(in the rows, 128 means zero)
The rows below come in pairs that one turn or mirror swaps. Which row does each named row swap with?
The rows were stretched afterwards, more along some directions than others.
K_915: [118 107 155 135 125 141 105 127 114 132 148 135 123 130 166 121]
K_882: [121 109 141 129 133 146 116 132 110 126 149 147 123 129 155 125]
K_932: [111 105 145 134 137 131 107 128 108 127 136 135 118 138 164 126]
K_752: [150 130 150 122 131 158 187 141  92 134 137 122 104 100 120 120]
K_74: [102 116 149 136  98 126  79 108  86 165  80  96 111 139 149 149]
K_790: [103  96 176 143 107 119 103  98  93 154  93  82  93 107 126 139]
K_810: [132 131 139 115 128 150 173 137 106 138 116 118 115 107 124 125]
K_126: [104 119 149 139  95 124  83 105  88 168  76  95 109 136 145 147]
K_117: [151 135 146 117 122 153 174 127  94 137 120 115  98  99 134 122]
K_246: [107 103 162 142  93 123  86 100  93 164  82  96 116 143 150 145]
K_66: [151 121 147 113 131 152 187 130 102 136 123 121 112 109 133 128]
K_300: [125 143 115 121 108 142  66 133 108 138 101  91  96 125 125 140]
K_357: [142 131 147 144 109 148 109 107 103 138  87 102 113 122 116 145]
K_896: [126 145 112 117 111 141  68 137 104 141 109  90  95 123 127 142]
K_609: [133 145 129 146 107 148  96 108 113 135  83 108 115 120 119 147]
K_704: [143 132 147 112 121 154 172 131 114 130 122 122 115 110 124 129]
K_759: [146 124 138 120 121 150 185 133  91 130 120 116  96 103 120 125]
K_113: [114 109 145 131 132 145 109 126 112 126 145 138 120 128 153 118]
K_538: [109 108 149 140 125 137 103 122 120 126 139 139 127 132 152 122]
K_960: [107 102 159 141  97 124  97 103  85 166  80  92 109 139 145 146]
K_948: [135 141 137 152 105 141  96 101 107 141  86 106 111 119 117 144]
K_97: [135 135 137 114 130 155 181 136  94 138 122 119 107  99 124 121]
K_788: [110 104 146 140 133 132 102 128 108 125 137 133 113 131 156 117]
K_434: [100 104 154 139 102 118  96  99  88 162  78  93 110 138 144 143]
K_380: [139 139 143 147 105 148  99 111 112 141  83 105 120 123 122 145]
K_171: [114 101 152 125 131 146 106 140 106 138 150 134 120 134 164 121]
K_690: [103 109 150 134 100 123  86 102  92 169  75  91 110 136 147 147]
K_956: [128 139 116 122 110 143  74 140 105 140 108  96  97 128 121 146]
K_667: [106 115 152 129 129 135  93 128 126 130 138 137 129 137 161 123]
K_152: [117 110 139 126 132 139 106 137 108 134 152 137 116 128 160 119]
K_974: [123  94 150 135 128 136 108 126 116 122 144 133 111 138 158 126]
K_258: [147 129 146 113 130 156 178 138 105 136 126 116 112 103 132 123]
K_429: [101  95 176 146 109 114 105 103  87 156  95  86  94 116 123 139]
K_992: [137 139 138 149 108 148  96 113 107 140  87 106 114 124 121 144]
K_545: [140 128 142 113 142 147 188 141  91 137 130 126 109 105 125 121]
K_651: [150 131 135 120 129 151 188 132  94 128 120 121 102 105 123 132]
K_313: [118 120 142 137 130 137 105 127 112 133 142 143 124 130 165 124]
K_217: [140 134 137 123 131 139 178 140  93 134 121 116  95 107 126 125]
K_327: [140 128 148 147 106 146  98 103 111 139  87 103 114 126 120 145]
K_560: [144 122 149 119 134 150 184 134  99 136 132 121 106  95 124 120]
K_281: [128 112 148 127 122 144 100 122 109 130 142 130 111 130 167 121]
K_606: [104  99 174 146  99 117 103  93  89 153  89  83  91 110 124 137]

K_117 is swapped with K_281
K_960 is swapped with K_992
K_790 is swapped with K_896

The rows below come in pairs that one turn or mirror swaps. Which row does each named row swap with?
The rows were stretched afterwards, more along some directions than others.
K_329: [137 137 112 113 126 149 141 116  87 139 114 129 104 109 132 115 116  98]
K_505: [150 111 150 107 132 180 126 147 138 118 138 148 147  96 105 132 126 105]
K_574: [151 138 162 138 102 170 124 110 105 101 125 164 113  81 145 118 108 132]
K_462: [117 139 124 140 125 146 121 128 136 168 138 147 103 131 133 129 116 111]
K_353: [ 94 150 105 120 140 127 121 136 117 138  84 153  80 149 146 112  79 119]
K_572: [140 130  89 112 138 151 121 134 146 157 123 107 115 123 124 149 116  86]
K_9: [114 119 130 137 118 139  97 134 160 171 128 128 117 119 116 138 112 145]
K_636: [136 131 129 133 110 119  85 107 148 118 144 147 159 108 146 130 110 166]
K_931: [151 103 184 113 127 148 130 122 106 104 113 169 126 117 145 120  98 123]
K_532: [124 105 154 127 139 141 116 132 127 122 120 177 145 133 138 107  68 133]
K_906: [138 162  89 132 131 137 106 119 144 148 130 130  99 113 128 134 106  91]
K_671: [137 140 104 131 112 103 113 117 114 135 137 101 122 138 125 128 127 117]
K_731: [121 144  76 136 146 135  90 129 176 183 134 136 109 121 145 123  69 102]
K_275: [143 121 132 111 129 149  82 128 170 129 127 147 144 112 122 132  89 139]
K_406: [158 124 102 122 121 132  89 102 132 172 121 115 125 121 139 148 108 109]
K_559: [105 145 116 129 137 116 125 130 113 150  94 136  65 153 156 113  87 101]
K_359: [115 102 138 115 141 166 143 144 132 114  94 158 140 126 130 115  94 131]
K_969: [103 152 109 121 142 135 123 131 130 135  96 152  75 145 137 111  72 114]
K_499: [129 122 119 124 116 130 133 123  78 123 112 153 117 158 181 101 106  94]
K_977: [132 126 145 132 108 107 118 117 108  93 138 137 125 118 128 125 132 130]
K_228: [133 126 137 132 121 161 113 133 175 135 145 147 129  97 118 150 118 133]
K_163: [145 118 155 112 137 178 131 129 125 111 114 188 120 114 154 115  80 111]
K_183: [116 155 108 146 124 143 110 109 151 126  96 175 104 124 175 123  82 139]
K_614: [122 120 161 135 100 105 121 113  96  87 123 162 129 145 136 104 102 154]
K_582: [140 137 124 134 114 158 149 125  88 114 110 169 106 135 189 105 116  88]
K_556: [121 150 102 143 137 129 103 109 141 154 137 158 139  89 170 113 104 131]
K_266: [127 115 170 125 108 129 150 130  90  72 110 154 129 134 111 106 117 145]
K_121: [131 125 140 125 132 127 103 123 118  97 111 124 157  98 118 114 102 148]
K_716: [101 160  94 118 134 109  92 118 129 149  92 155  96 172 165 115  82 127]
K_856: [114 123  89 135 136 118 110 131 137 158 138 114 141 125 139 117  97 123]
K_777: [130 129 116  99 149 160 132 145 159 129 142 130 118 136 168 138 128  65]
K_124: [121 140 127 130 141 111 114 115 128  94 105 127 122 129 154 115  83 121]
K_551: [125 151 129 143 123 110  99 105 128 111 143 179 122 126 184 107  73 125]
K_175: [137 108 127 122 127 130 140 132  95 122 142 134 134 118 144 119 133  88]
K_351: [113 119 148 122 145 151 132 136 141 110 124 164 142 114 174 109 103 121]
K_663: [151 109 151 130 106 152 124 133 122 120 154 141 153 111 140 124 136 123]
K_291: [136 119 153 123 134 149 126 117 119 115 119 195 130 107 148 117  77 131]
K_2: [157 122 141  98 119 151 114 120  96 120 107 118 128 145 115 140 131 102]
K_909: [134 119 149 123 142 132 126 138 159  88 146 112 127 124 112 136  98  98]
K_204: [122 119  95 111 135 137 111 123 141 136 134 124 134 144 140 120 125  92]
K_838: [146 111 144 140 115 157  98 118 148  88 140 142 145 116 141 119 103 111]
K_944: [109 117 126  96 143 113 125 141  99 109 116 133 136 158 135 102  93 110]

K_121 is swapped with K_556
K_204 is swapped with K_838
K_351 is swapped with K_124
K_582 is swapped with K_266

The rows below come in pairs that one turn or mirror swaps. Which row does each named row swap with?
The rows were stretched afterwards, more along some directions than others.
K_100: [127 115 107 131 132 123 139 124 122 146 147 150 100 132  94 143 123 106
 155 118 114 176 150]
K_430: [140 147 140 116 107 107 117 129 117 140 149 162 175 116  83 108 155 122
 153 120 121 148 122]
K_464: [103 111 108 129 119 111 141 114  97 129 144 125 104 138 142 159 116 119
 124 126 113 153 154]
K_259: [138 127 122  97 146 152  91 157 138 149 152 163 117 124 113 137 165 104
 151 127 121 163 105]
K_899: [109 113 118 143 128 153 124 127 146 105  88  89 116 112 137 133 110 118
 118 149 145 165 157]
K_131: [143 131 116 126 127 125 139 119 166 136 121 120 113 103 114 146 140  94
 136 130 128 154 111]
K_813: [146 113 126 149 141 139 127 139 130 159 163 182 110 130 133 125 134 109
 122 125 114 127 139]
K_95: [134 136 132 129 135 127 112 138 151 142 112 127 116 142 135 137 154  92
 106 111 130 151 111]
K_713: [124 151 145 129 111 137 110 134 131 121 109 107 165 111  97 119 163 129
 161 140 155 140 126]
K_17: [122 125  85 120 133 140 129 101 123 143 108 137 122 147 154 161 117 101
 126 127  89 158 140]
K_14: [140 129 109 128 133 123 144 115 156 140 125 115 107  92 102 149 139  96
 142 135 123 154 116]
K_416: [115 110  89 129 109 142 132 138 131 130 134 147 132 117 109 124 155 116
 135 139 159 151 125]
K_584: [131 136 144 113 104 114 140 142 115 128  99 110 132 103 103 152 116 155
 143 119 109 156 144]
K_368: [130 143 119 127 139 115 128 159 109 121 116 143 139 116 106 150 148 105
 135 102 125 140 121]
K_755: [106  79  98 121 136 126 129 153 148 129 132 138  87  97 111 176 141 108
 126 124 154 171 130]
K_360: [128 125 107 128 171 139 119 134 146 131 135 103 102 112 127 114 121 110
 141 159 122 142 132]
K_552: [124 147 132 118 146 138 114 138 116 141 140 120 138 114  82 122 123 156
 165 136 124 133 150]
K_372: [128  98 150 148 128 153 123 173 128 146 109 158 110  98 120 151 148 127
 117 118 142 149 120]
K_730: [125 132 110 129 142 115 132 162 105 133 131 151 127 114 105 153 144 109
 136  99 119 146 134]
K_491: [115 148 154 114 140 109 119 121 126 125 115 118 115 130 101 147 100 119
 133 129 136 167 155]
K_395: [123 151 153 121 140 111 113 122 125 130 123 124 111 133 104 143 103 121
 146 122 134 162 149]
K_76: [125 136 135 123 141 142 120 130 118 147 117 122  97 137 127 179 121 106
 127 135  91 159 120]
K_340: [132 126 123 104 159 138 108 173 155 122 139 140  93 119 123 124 125 107
 131 135 141 145 104]
K_654: [134 115 108 127 139 124 135 125 158 135 115 126 124 141 165 116 128 109
 116 118 134 159 134]
K_348: [123  98  97 121 158 129 127 131 141 148 127 143 109  95 110 123 125 101
 124 147 113 177 115]
K_102: [109 107 110 134 121 111 138 127 101 120 135 119 104 136 143 164 114 117
 121 123 117 156 148]
K_681: [122  94  98 122 120 160 125 115 149 111  97 103 132 125 159 132 133 112
 106 157 131 143 105]
K_796: [138 102 104 139 124 120 129 157 106 132 132 168 120 121 121  97 120 135
 113 105 134 141 111]
K_928: [119 151 156 114 141 112 117 123 123 127 122 122 112 133 114 141 104 123
 142 125 130 157 146]
K_148: [109 128 129 124 128 125 127 134 124 180 143 140 116 116  86 142 146 123
 130 125 109 172 183]
K_133: [136 107 111 149 135 149 142 137 121 160 116 156 108 101 125 114 128 111
 120 135  98 166 149]
K_161: [108 124 125 127 124 128 124 126 125 174 143 138 113 119  82 144 142 125
 134 123 123 176 181]
K_59: [144 134  98 117 159 125 134 132 156 138 156 138 117 148 145 123 124  96
 140 131  97 152 110]
K_314: [119 104 102 130 135 116 133 124 117 114 124 127 112 138 155 140 116 106
 109 127 131 163 142]
K_190: [141 113 126 105 125 104 111 164 127 118 138 149 131 104  98 128 162 109
 132 138 142 150  98]
K_316: [153 150 165 128 106 145 114 140 129 153 122 160 141 119 124 124 155 110
 140 114  97 145 125]
K_30: [119 147 153 110 130 114 106 124 119 144 146 130 113 124  94 153 130 129
 162 112 136 166 153]
K_343: [121 150 148 107 142 138 102 142 116 139 134 130 146 116  76 115 128 154
 162 129 133 139 149]
K_778: [134 132 127 150 109 114 159 133  95 121  99 124 148 129 102 126 110 143
 115 141 122 150 150]
K_346: [124 123 121 112 144 112 107 162 138 115 138 168 128 139 115 145 139 102
 129 103 155 146 134]
K_633: [127 129 116 132 135 138 132 133 104 148 137 126 134  98  87 122 125 156
 159 142 120 132 137]
K_576: [147 118 109 143 152 131 136 137 117 152 122 135 124  91  92 100 124 147
 133 147 128 135 127]
K_898: [116  89  95 122 119 158 130 122 151 108  99 106 132 125 161 135 128 114
 106 152 129 142 115]
K_723: [125 111 132 127 115 128 126 167 112 101  94 145 132 145 133 157 140 102
 123  98 129 167 113]
K_123: [124 124 113 146 135 105 146 141 116 163 149 132 109 115  84 116 138 133
 124 115 127 154 164]
K_272: [138 111 109 124 119 138 114 113 140 167 156 158  95 116 115 125 135 116
 139 117 121 151 100]
K_214: [145 130 126 123 129 154 117 124 147 119  96 113 142 121 146 127 130 114
 127 149 125 127  86]
K_913: [144 126 126 130 115 155 107 126 130 145 106 133 144 113 127 144 169 119
 135 134 127 131  82]
K_137: [127 161 158 116 131 136  96 134 134 121 148 107 120 134 122 139 118 123
 154 125 112 137 159]
K_719: [104 115 116 121 119 108 136 123 100 119 140 120 109 140 139 169 114 113
 115 125 111 156 153]
K_236: [117 106  94 122 158 131 107 141 131 144 105 162 124  98  72 124 155 100
 138 153 167 186 119]
K_144: [135 125 143 114 133 122 117 161 147 116 103 131 127 147 152 124 126 101
  84 118 123 154 133]
K_748: [115 127 103 136 111 126 145 140 114 143 129 136 155 118  90 139 157 139
 160 119 133 169 132]
K_583: [116 137 125 118 134 116 118 134 115 177 173 146 118 130 109 147 152 137
 169  90 114 157 166]
K_147: [135  98  93 134 121 146 135 148 137 122 103 151 150 107 106  98 153 123
 124 149 165 174 120]
K_542: [127 107 104 126 121 160 125 119 152 105  87  94 141 125 158 138 132 116
 114 155 134 138  97]
K_850: [120 149 149 104 140 141 101 143 127 136 135 130 142 120  83 124 127 148
 163 125 129 138 150]
K_953: [135 131 148 117 131 123 120 157 152 126  95 131 137 139 143 120 134 100
  86 126 121 157 139]

K_681 is swapped with K_343
K_348 is swapped with K_430
K_340 is swapped with K_416
K_133 is swapped with K_316
K_368 is swapped with K_14
K_719 is swapped with K_491

